Where one turn sends some rows of the set: a few examples, then the rows asked
debi: [-25 -25 -20 -18  -4 -18 -47  15 -15  -4 -11 -16  18  12  -6  -4 -11 -10
 -10 -11]
Tesez: [ -7  20  -6  -8  12  -3 -46 -38 -38   3  -5 -58  -1   7 -27   4  -8  12
  -5 -43]
nif: [ -4  24 -10  12   0   6 -16 -19  -9  13 -29 -13 -18   7 -15  27  47  -8
 -17 -24]
zetuz: [  4  32 -13 -25 -10  12 -18 -23  -5  -7   0  14 -14 -18   1  -2   4 -23
   1  10]
kodo: [ 18   9  17  16   4 -16  -2 -15 -53 -19  -7  -9 -26   5  -7  -9 -17  20
 -13 -10]
miga: [-14  29 -16 -27  -8  24 -42 -15 -20  22   0 -15 -30  17   0  10  14  -9
  11 -33]
dosu: [-14  20 -12 -15 -17 -13 -45 -44 -32 -17  -6 -47  -4  22 -11  11 -12   7
  -2 -48]
Fepoz: [ -9  -9  -7   5   7 -17 -55  -3 -41  -2   2 -13  12  16 -28 -20 -18 -24
  -3 -19]
Tez: [ -9  20   2 -17   2   8  12 -39 -11 -16   5   8   2   4   9 -21  -4 -23
   1 -16]
rulo: [ -6   9 -10  -4  -8  -5 -24  17 -28 -15  -7 -30 -24 -11  34   1  -7  27
  -6   2]
gepaf: [ 11  27   2   7 -11 -20  -5  -3 -31 -32 -18 -13 -27   4  19   5   0  14
 -15  13]
garu: [ 22  12  -8  10  -7 -10 -36   1 -34 -15  -5 -17 -46 -10   4   2  -6  20
 -12  -6]
Dirif: [-31  25  -3 -15 -38   5 -22 -21 -38  -2 -19  11  -9  12  -1  27  22  -9
  13 -24]
bov: [-13  26   3 -23  14 -12 -25 -24 -39  -3 -33 -43  13  -7 -28  31  16  20
 -11   2]
Let: [  1  -1  -1   9 -19 -19 -11  -8 -41 -36  -3 -16 -29   5  22  -3 -12  19
  -5 -26]
neta: [-15 -15  -4   7  11  10   3 -27 -21  -8   6  -4   5 -31  -4 -15  10  -8
  -2 -41]
diga: [-26  23 -15 -36 -20  -5 -51 -25 -24  -5 -13 -49   5   8  -2  19 -13  16
   1 -24]
Dif: [ -9  -1  -2 -19  39 -20 -26   5 -32 -12 -15 -20  14  20 -19  -5  13 -23
  -7  15]
panol: [-36  17   7 -28 -11  20 -16 -21 -47  20  -1  -4  -2  18  -5   2   0  -1
  22 -37]
lorag: [ -9  17   1  -2  28  22 -12 -21 -19  35 -11 -27 -10  12 -19   2  24   1
  -9 -37]
fuz: [  4   7 -14   3  20 -16 -62   1 -35  -4  -3 -16  -1  13 -28 -12  -1 -31
  -4   1]
fud: [-11   7  16   0   4 -11   9  -1 -45 -20  -9 -22  -4   3  23 -12 -16  28
  -6  -1]
dinib: [-38  19   0 -12 -12  17 -21  -3 -33  26 -24  -6   8 -14  -8  27  29   6
   5  -9]
suso: [  3   4  -1  -1 -14  -1  -7 -33 -28 -20  -2  28 -11 -28 -22   1  10 -19
   0 -20]
bufun: [-21  28  -3 -31 -16 -20 -25 -29 -32 -22 -34 -32  11   7 -15  38  10  13
  -7  -2]
koz: [-33  17   3 -37 -14 -13 -22 -30 -37 -13 -21 -38  22  13  -8  20 -12  20
   1 -20]
fid: [ -3  23  -2  -5   1  11 -13 -39 -23   7  -4 -10 -27  37 -12   4  17 -13
  -1 -53]
gevog: [-27 -26  -8 -21   5 -29 -20   5 -19 -21 -17 -11  24  25  -6  -2  -2 -13
 -12  -9]
sirof: [ -3  -4 -18  -2   1  14 -28 -11 -12   1  -1   2 -12 -51 -11   3  19  -9
  -2 -16]
gudub: [-14  14 -13 -19  17  23  -7 -16   4   6   8 -17   1 -21  20 -20   4 -12
   0 -13]
Bofov: [ -5   6 -23   3  -4   4 -10 -28   5 -24   1  -6 -15 -16  17  -5  23 -24
  -6 -30]
fugu: [  3   8  -3  -1  29 -26 -35  -9 -40 -21 -10 -10   4  27 -27 -11  10 -35
  -6   3]
ropel: [ -6  12   7 -22   7  19  -5 -21 -31  10   4  15   3 -33 -19 -12  -7  -9
   5  -1]
vemev: [-13 -16 -20   0 -16 -24 -57   1 -23 -15  -6  -7   7  20 -15  -6 -15 -22
  -8 -22]
Pem: [-13  -8 -14 -24  15 -28 -28   9 -15 -24 -23 -15  10  23  -5   5  17 -22
 -12  12]
tisi: [ 13  20   8   1  15  -2 -15   8 -39   3 -10 -24 -21 -12   4  -6 -12  28
 -13  18]
Bofan: [-28  11  13  11  -3   4   8 -25 -35  11 -29  -2  12   6 -20  19  33   0
  -8 -29]
sep: [  7  29 -12  -1  12 -12 -49 -37 -33  -7 -17 -53 -12   1 -31  22  15   5
 -14 -25]
kuluk: [  0  24   7  -3  16 -20 -21 -43 -46 -15 -27 -42   5   6 -39  22  16  10
 -14 -19]
balok: [  1  -6   6   5   6   0 -20   4 -50  -4   4 -28 -23 -13   8 -14 -23  33
  -3 -21]

suso goes to sirof
gevog goes to Pem
Now find these:
bov goes to kuluk
fud goes to gepaf
miga goes to panol

